In the rows, zero is written as 128.
Each run below is a few steps of one of 8 hidden systems, one row a step.
seq 1, nur, 9 rows:
[[170 115 151 110 146  94 139 165 175 149 153  96 181 144 148 137 146 121
  143 191]
 [115  88  69 130 113 129 115 168 168 180  99  66  96 133  99 133 129 134
  112 134]
 [125 118 116 131  57 163  79 108  87 135  89 124  99 106 110 109 111 138
  136  73]
 [105 137 158 148 156 125 119 118  70  99 154 203 118 120 162  94 116 145
  127  85]
 [124 167 153 117 186 127 161 131 134  95 157 176 139 116 132 170 177  94
  125 166]
 [163 140 119 112 132  73 159 126 181 143 126  70 161 114 122 126 130 106
  148 193]
 [128  89  57 126 115 135 124 119 162 153  88  72 124 169 110 116  90 149
  101 116]
 [137 104 138 134  75 189  71 116  96 133 118 140 134 154 132 135 129 153
  134  63]
 [ 96 128 178 157 142 122 113 160 100 132 190 188 110 102 164 113 145 138
  145  99]]
seq 2, filod:
[[ 53 132 123  95 121 142 163 128 195  96 111 127 113 165 100 155 135 122
  117 138]
 [141 138 156  91 111  78 133  96 132 103  96  80 172 174 127 109 106 182
  147 155]
 [140 118 124 164 174 142 133 123  79 134 141  93 111 177 135 137  91 193
  105 103]
 [143 151 174 152  85 195 137 123 100 137 159  94 106 117 113 184 122 110
  155 111]
 [121 129 159 133 100 140 171 129 154 117 173 161 136 114 152  86  57  78
  121 141]
 [ 96 126 135  75 139 149 144 160 128  82  84 165 115 156 101 135 111 121
   76 165]
 [163 132 171 100 147  96 128 144  71 117  62  81 154 140 135 107 135 127
  160 160]
 [107 112 109 179 190 144 151 136  86 146 117  89  96 147 154 111 114 116
  148  79]
 [ 83 145 145 136  87 187 146  95 150 113 126 112 115 136 120 162 151  88
  179  83]]
seq 3, kirug, 9 rows:
[[115 136 139 108 126 153  91 170  79 125 105 157  82 102  88 173 173 146
   98 133]
 [185 144 111 148 179  84 123 123  82 146 133 141 142  69 147 112 152 103
  141 145]
 [100 113  64 130 182 163 161 132 163 121 104 148 117 140 124 132 135  60
  105 124]
 [144 127 135  98  81 148  97  94 152 118 100 140 180 132 135 139 180  91
  180 108]
 [102  88 109 130 148  75 119 129 177 141 142 134 165 169 168  72 122 165
  138 114]
 [ 70 132 134 134 115 147 112 125 143 131 139 105  92 158 101 189 171 188
  135  98]
 [165 170 129 162 110  88 126  66 112 136 182 115 131  86 129 130 107 171
  140 122]
 [117 132  96 132 142 158 156 123 150 109 159 170 101 136 105 139  69 131
   48 144]
 [187 134 155  95  77 165  88 151 112 130 131 158 146  95 105 170 150 110
  113 161]]
seq 4, Vomal:
[[116 159 117 143 167 142 197 115 161 124 140  80 112 133 112 178 134  84
  137 154]
 [143 127 124  92  58 147 141 101 185 125  97  80 157 145 106 137 107 101
  143 151]
 [133  72 102 115  98 144  94 137 155 140 118 137 155 182 143  89  83 160
   98 105]
 [103 103 175 143 128 146  98 189  85 145 158 147  95 141 140 131 121 182
  110 111]
 [113 162 175 158 148  87 168 141  82 123 161 120  87  79 141 105  98 126
  146 142]
 [112 171  99 128 146 136 182  77 118  89  96 117  96 109  94 138 102  88
  113 137]
 [160 127 134  79 119 163 129 102 128  91  66 119 179 176 116 144 133 103
  130 142]
 [147  65 120 123 159 145 116 180 153 158 119 115 170 188 169 108 131 117
  129 127]
 [ 74  96 148 148 105 137 118 197 142 175 148  97  81 123 135 127 139 138
  149 111]]
seq 5, nur:
[[131 156 165  87 147 138 144 154 112  83 129 187 124 115 106 158 133 114
   86 184]
 [187 134 147 107 161  73 140 154 103 137 101  78 157 122 129 122 130 126
  134 196]
 [143  96  68 149 170 149 142 143 121 164  83  57 110 154 123 129 117 105
  122 115]
 [128 105 126 137  80 193 107 106 117 136  99 122 140 140 144 114 129  82
  173  63]
 [ 58 115 163 130 130 117 123 137 138 109 152 187 134 140 173  81 134 131
  158  86]
 [ 71 166 151  99 141 106 141 126 152  90 135 158 112 124  99 176 187 149
  129 152]
 [154 171 138 122 114  63 150  85 134 128 135  62 133 110 104 143 119 174
  145 168]
 [150 121  84 159 141 156 154  99 131 142 144  79 114 164 114 143  57 155
   84 118]
 [170 107 160 130  79 216 110 139 117 134 150 142 148 152 140 149  98 102
  117 109]]
seq 6, gokar, 9 rows:
[[115 118 185 125 118 128 136 183 112 124 174 158 109 135 138 113  70 159
   86 157]
 [134 142 151 108 136 102 140 187  91 132 105 108  83  87  94 140 120 128
   98 190]
 [163 135 103 118 151 112 152 120  84 122  52  82 122 111 115  99 100  89
  130 150]
 [121 116 122 118 150 188 139 115 102  98  70 141 147 164 145 113 128  66
  144  91]
 [112 115 196 125 122 161 124 151 133 124 143 138 165 158 174 127 162  89
  191 105]
 [ 62 122 160 141 138  91 156 162 177 147 161  98 116 142 152 116 144 139
  169 131]
 [ 76 158 121 120 110  92 147 100 157 118 112  70  96 133  84 158 141 181
  141 136]
 [149 151 123 129 118 126 137  56 103 101 117  87 138 167 109 140  84 194
  115 115]
 [152 130 156 142 141 199 143 122  95 107 162 147 126 171 131 159  76 142
   84 119]]
seq 7, veteg:
[[171 162 136 143  70 176 140  95  98 134 135  94 103  85  94 162  97  99
  133 127]
 [152 112 128 105 104 145 149 122 134 104 115 154 155 148 138  77  43 103
   92 145]
 [102  95 154  80 149 141  96 192 117 111  93 172 135 166 128 130 161 142
  100 144]
 [137 110 129 140 159  97 112 179 118 174 110  89 129 101 147 125 190  98
  178 138]
 [ 81 142  83 171 136 138 170 102 136 138 120  87  73 105 112 125 112  94
  148  90]
 [120 160 153 115  91 166 140  53 113  75 109 138 150 154 124 132 109 124
  152  93]
 [139 121 160 105 164 103 150 127 163 103 158 150 193 186 162 117 118 147
  122 162]
 [114 121 133 121 143 121 119 182 161 154 154 109 110 140 103 189 175 167
  108 166]
 [164 132 117 145  69 113 116 130 120 178 121  48 103  81 105 130 112 129
  153 136]]
seq 8, gokar, 9 rows:
[[120 152 140 167 183 133 166 108  91 101 177 174 110 124 154 113  82 131
  107 111]
 [146 162 156  97 145 141 158 144 144 100 147 164 141 114 108 182 156  88
  108 191]
 [174  99 111  96 131  89 136 150 172 144 104  92 178 145 139  97 106 110
  122 185]
 [ 94  77  82 118 112 170 102 163 135 149  69 107 100 162 111 122 127 126
  112  95]
 [134 132 167 145  74 148  88 119  70 145 118 109 116 104 135 123 144 135
  184  78]
 [ 85 149 146 173 168 104 162 111 107 113 176 161 104 108 164  91 104 128
  149  97]
 [103 178 147 102 158 111 160 112 153  84 144 158 125 117 102 181 174 121
  122 170]
 [181 123 114 101 146  89 139 109 166 129 118  85 193 167 131 130 116 150
  121 175]
 [122  78  85 132 122 192 115 150 148 152 108 101 114 185 114 148 104 135
   89 104]]
seq 9, dib:
[[ 91 143 105 170 175  96 157 116 152 152 155  69  99 133 125 157 158 155
  153 117]
 [139 138  89 131  85 181 134  66 136 128  95  71 120 148  94 165 117 122
  137  94]
 [150 111 133 110  88 138 133  98 158 109 139 140 175 171 144  91  51 145
  105 130]
 [106 106 179 109 122 153 103 190 129 120 164 180 126 155 134 148 133 165
   94 143]
 [134 146 176 138 101 104 127 178  88 155 144 102  84  61 112 138 135 131
  146 159]
 [112 138  73 155 173 110 169 129 107 136 103  94  71 100 110 108  91 110
  104 135]
 [158 134 112 109 161 170 137  92  85  87  65 142 152 158 124 130 124  89
  120 114]
 [148 115 175 116 153 114 139 134 144 116 147 142 201 169 189  97 131 108
  167 137]
 [ 57 109 149 134 128 135 125 173 175 147 153 124 113 150 140 149 186 130
  166 110]]
seq 10, dob (9 x 20):
[[147 136 136 121 171 174 123 171  96 125 127 143 109 134 106 201 175 118
   95 153]
 [167 134 156 127 124  81 140 148 121 154 120  85 153  86 148 102 142  82
  184 161]
 [ 79 102  59 132 134 143 144 122 149 130  81 131  99 130 123  85 103  83
  118  92]
 [115 137 141  92  91 137  74  94 131 100 108 173 157 141 119 152 188 159
  144 103]
 [121 118 153 154 198  83 142 140 126 128 179 140 153 162 180 102 122 167
  136 127]
 [ 97 148 106 154 146 143 157 137 154 149 154  93  74 110  90 194 157 121
  119 139]
 [165 149 124 123  55  89 125  79 159 139 140 101 154  86 120 103 100 126
  152 144]
 [135  93  79 129 137 162 122 127 133 124 127 169 126 160 130  98  64 135
   63 110]
 [162 130 167 105 120 156  78 169  90 132 135 159 135 117 116 184 184 144
  120 147]]
seq 11, veteg, 9 rows:
[[138 153 167 146  54 151 151  90 151 128 182 100 130 117 128 135  74 128
  151 120]
 [117 135 166  91  92 103 142 133 143  92 142 159 133 138 117 106  65 165
   85 173]
 [157 126 151  87 147  91  98 180  85 125  95 134 130 121 107 142 152 168
   95 187]
 [172 111  94 154 172 127 126 174  82 175 107  82 103  98 126 130 135  98
  118 144]
 [118 118 103 156 113 203 141 127 102 136 107 125  90 114 125 125 100  61
  127  80]
 [106 120 157 100 102 163 137 111 139  93 107 173 166 151 157  89 117  73
  161 100]
 [ 75 120 141  95 174  86 142 145 178 102 121 158 158 166 150 114 172 130
  144 145]
 [110 146 114 130 151  94 128 119 150 145 122  72 122 130 108 182 205 161
  162 138]
 [153 146 105 170 109 126 152  73 132 152 148  43 116 130 115 145  93 152
  147 111]]
seq 12, Vomal:
[[123 160 127 142  64 146 113  63 108 115 132 152 115  76 118 117 123 111
  157  80]
 [130 138 120 113 156 142 123  89 134  79 143 224 168 143 148 123 137 115
  105 118]
 [146 126 136 102 186 114 125 176 145 126 142 150 148 143 122 176 184 135
   99 186]
 [161 120 103 133 123  77 124 158 145 185 121  57 124  89 117 127 146 122
  148 171]
 [128 120  67 154  73 140  98  89 129 159 105 105 101  91 110 108 117 122
  140  73]
 [119 132 148 125  99 163  88  91 102  99 140 205 147 130 146 121 147 137
  141  68]
 [125 136 149 126 201 105 140 150 135 110 182 198 152 135 159 134 161 130
  113 151]
 [132 152 113 124 159  89 152 153 157 144 138  94 106  92  93 176 165 122
  115 191]
 [174 134  81 121  75 102 110  87 140 153  89  68 136  95  99 120 120 125
  144 133]]
seq 13, kirug (9 x 20):
[[200 125 133 103 142 121  88 165  76 139  98 152 148  93 122 138 162 107
  111 169]
 [142  90  76 147 197 127 130 174 125 165 104 124 128 120 152 104 151  71
  129 128]
 [ 90 121  98 135 119 166 121 113 142 132  89 124 120 122 131 132 181  66
  182  77]
 [ 96 133 127 123 125  89 123  71 152 103 122 155 169 143 164  78 141 133
  178  88]
 [ 71 131 140 109 151 115 137 109 171  95 142 141 143 195 126 154 150 193
  123 121]
 [160 156 151 137 112 112 123  96 145 139 175  82 144 139 112 189 144 189
  138 146]
 [157 127  89 164 111 129 147 115 151 157 179  98 106 116 115 131  56 149
   83 137]
 [140 122 126 124  62 192 102 140 109 131 132 159  90 100  95 145  90 115
   81 120]
 [162 114 151 118 118 109  87 175  80 138 136 192 131  76 146  87 125 116
  110 145]]
seq 14, filod (9 x 20):
[[130 138 146 123 105  91 139  74 119 102 116 132 164 129 160  58  87 128
  168 104]
 [ 92 128 125 136 194 165 135 127 110  95 136 169 115 184 130 160 145 159
   94 103]
 [155 155 191 118 113 129 144 137 134 131 140  73 157 128 125 178 166 115
  182 165]
 [118 109  95 163 147 110 175 133 164 151 159  96 115 139 147  84  52 119
  109 135]
 [110 133 120  96  72 188 114 112 124 104  79 120 101 152  76 168 118 144
   98 116]
 [170 127 193 118 112 107 115 121  81 114 134 139 176 135 171  80  99 143
  159 128]
 [ 90 121 137 157 200 156 152 178  98 126 154 152  81 140 134 148 126 129
   95 123]
 [128 164 158 110  90 133 160 123 136 119 102  84 120  94  99 156 147  72
  172 161]
 [121 113  89 133 153 107 164  96 150 113 116 134 152 153 156  58  63 106
  118 116]]
seq 15, dib (9 x 20):
[[115 119 192  95  70 111 106 186 105 137  94  98 117 111 120 115 137 133
  159 151]
 [ 83 121 115 159 165  79 138 143  91 143 118  99  75 116 133  84  95 170
  128 109]
 [120 159 129 150 157 178 142  81  59  89 105 136 101 137 115 156 130 124
  130  83]
 [153 159 168 127 140 130 185  82 143  93 156 123 179 148 156 118  95  92
  154 147]
 [ 79 110 146 104 146 144 156 166 197 118 134 120 141 189 128 159 150 122
  124 153]
 [117 118 161 102  61 119  99 151 121 144  82  62 119 134 106 132 145 158
  164 132]
 [ 99 113 113 162 130  98 126 120  98 144 132  97  92 139 135  78  66 190
  115  91]
 [119 152 151 148 135 197 132 101  68  90 141 167  97 139 118 160 108 139
  104  87]
 [152 167 189 121 126 125 185 117 129  96 167 134 151 112 137 132  92  90
  139 176]]
seq 16, dob, 9 rows:
[[179 144  58 140 114 127 104  76 144 148 131 131 135  76 106 152 156 106
  123 119]
 [176 108  89 134 136 125 104 116 154 139 158 199 174 108 164  95 122  93
  109 124]
 [124 107 103 115 165 127 102 186 148 139 147 203 121 101 131 141 172 106
   85 154]
 [138 137 114 117 151  45 105 156 123 150 119 137 123  64 123 115 181 131
  138 169]
 [130 134  41 149 174  78 129  91 121 137 100 130 112  90 123  95 137 122
  120 113]
 [156 143  72 131 143 141  99  67 144 120 132 176 158 111 123 154 182 110
  127 104]
 [155 114 116 133 165 105 122 134 176 137 185 187 181 124 173 117 155 105
  128 144]
 [104 111  80 131 155  99 123 179 186 163 156 150 104  95 117 142 161 113
   97 162]
 [142 135  81 122 102  55  87 120 142 158 123 127 118  60 105 112 153 154
  123 147]]

Name the system that made each run.
seq 17 (2 x 20):
[[125 126 151 118 119  48 105 122 100 129 105 122 148 108 156  62 132 160
  172 123]
 [ 77 133  96 149 213 123 138 125 104 114 116 141  94 155 126 143 163 155
  116  96]]

gokar
seq 18 (2 x 20):
[[122 129 104  89  89 146  92 108 175 125  94 126 147 137  95 177 196 126
  141 125]
 [138  98  87 144 125  78 119 103 162 162 120  69 157 154 149  85 111 163
  152 110]]

veteg
seq 19:
[[105 134 146 110 108  92 105 119  97 126  61  67 119 137 110 121 158 171
  175 114]
 [ 88 148 121 176 159 135 150  80  86 118 130  93  92 152 129 132 116 165
  148  68]]

nur
seq 20 (2 x 20):
[[106 128  77 132 144 111 163 123 189 147 123  59 107 149  94 160 125 143
  109 153]
 [150 132 106 114  55 162 113  74 133 123  95  83 130 146  88 146  95 153
  122 110]]

gokar
seq 21:
[[147 125 131 158  89 159 142 140 132 159 176  84  94 126 105 155  64 157
   93 136]
 [154 138 150 115  50 163 124 124 105 120 135 143 107  96 103 120  56 120
   93 139]]

filod
seq 22 (2 x 20):
[[173 153 143 103 123 146 128  89  69  92  65 121 155 123 119 129 131  95
  148 129]
 [143  92 138 124 186 138 152 151 129 119 122 132 178 189 182  89 102 100
  132 130]]

kirug
seq 23, 2 rows:
[[110 105  88 102 178 137 120 178 152 133  95 138 118 150 106 164 181 119
   92 157]
 [176 129  98 144 117 122  94 103 123 165 110  86 152 100 128 144 188 107
  181 108]]

kirug
seq 24:
[[165 157  87 156 120 143 148  65 122 118 163 137 120 111 108 138  64 137
   82 124]
 [162 119 134 108  95 189 113 141 133 115 148 194 139 130 121 145  95 105
   72 142]]

kirug
seq 25, 2 rows:
[[ 81 127 100 121 135 171 180 138 193 116 134 134 107 145 109 156 120  71
  104 140]
 [135 121 148  74  58  93  93 130 174 129 108 117 166 136 111 127 142 160
  137 162]]

dob
seq 26 (2 x 20):
[[187 133 104 145 151 113 154 135  81 146 107  92 115  85 125  98  76  88
  113 160]
 [121 104 115 116 134 198 142 152 102 114  69 140 116 145 125 112 102  57
  112 112]]

kirug
seq 27 (2 x 20):
[[168 144 131 124 147  98 105  90 109 122 136 100 159 163 122 164 145 215
  122 137]
 [184 127 129 181 141 152 122 132 108 171 193  91 119 123 136 167 112 152
  117 123]]

filod
seq 28:
[[112 121 106 120  98 168 121 157 121 147  93  81  69 124  69 176 127 135
   95 138]
 [176 131 162 124  70 108  93 102  79 134 107 105 155 108 141  90 102 144
  168 114]]

dob
seq 29 (2 x 20):
[[113 123 155 148 126 200 142 160 120 138 162 104  90 162 111 188 112 145
  102 123]
 [157 153 172 133  64 124 155 134 121 138 156  86 116  84 114 123  71 113
  139 164]]

gokar
seq 30, 2 rows:
[[141 133 126 109 141 150 112  97 157  93 165 205 172 162 134 155 142 148
   88 131]
 [174 120 143 115 157 104 115 184 142 149 171 137 148 126 127 164 153 152
   94 195]]

Vomal
seq 31 (2 x 20):
[[104  94 127  98 121 121 131 162 136 118 100 123 121 179 121  90  63 169
   77 148]
 [134 137 175 113 112 134 107 141  42 115  80  91 100 135 103 141 125 178
  132 126]]

filod
seq 32:
[[ 91 169 183 104  62 134 142  96 160  90 146 146 129 111 112 151 143 119
  162 130]
 [109 123 142 106 141  91 165 120 154  98 131 125 146 178 135  92  57 170
   97 159]]

dob
seq 33, 2 rows:
[[118 128 132 137  52 201  92 113 117 135 131 147 100 107 108 155 133 111
  135  76]
 [128 138 178 141 103  88 118 124 107 121 177 174 136  87 166  73  99 142
  146 120]]

gokar
seq 34:
[[107 143 151 153 197  92 139 123 108 122 151 145 148 128 175 115 179 119
  185 104]
 [ 88 155 112 150 140 137 152  83 171 129 139  98 124 133 128 167 182 102
  184  96]]

dib
seq 35 (2 x 20):
[[123 128  85 155 127  87 126  85 102 148  88  64 108 121 127  86 100 159
  151  92]
 [115 144 111 158 118 183 107  62 104 111 143 155 121 145 128 154 138 146
  137  50]]

filod
seq 36 (2 x 20):
[[ 93 161  97 131 158  98 127  92 111 105 106 170 106  76 118 126 184 109
  150 105]
 [136 151  88 108 180 106 138  68 151  86 111 168 171 144 130 134 160 118
  120 134]]

kirug
seq 37:
[[152 104 102 153  94 120 123 109 175 177 139  60 155 131 148 112 126 112
  177 107]
 [ 52 117  99 143  82 152 121 106 168 125 142 149  89 134 117 117 109 148
  126  68]]

gokar
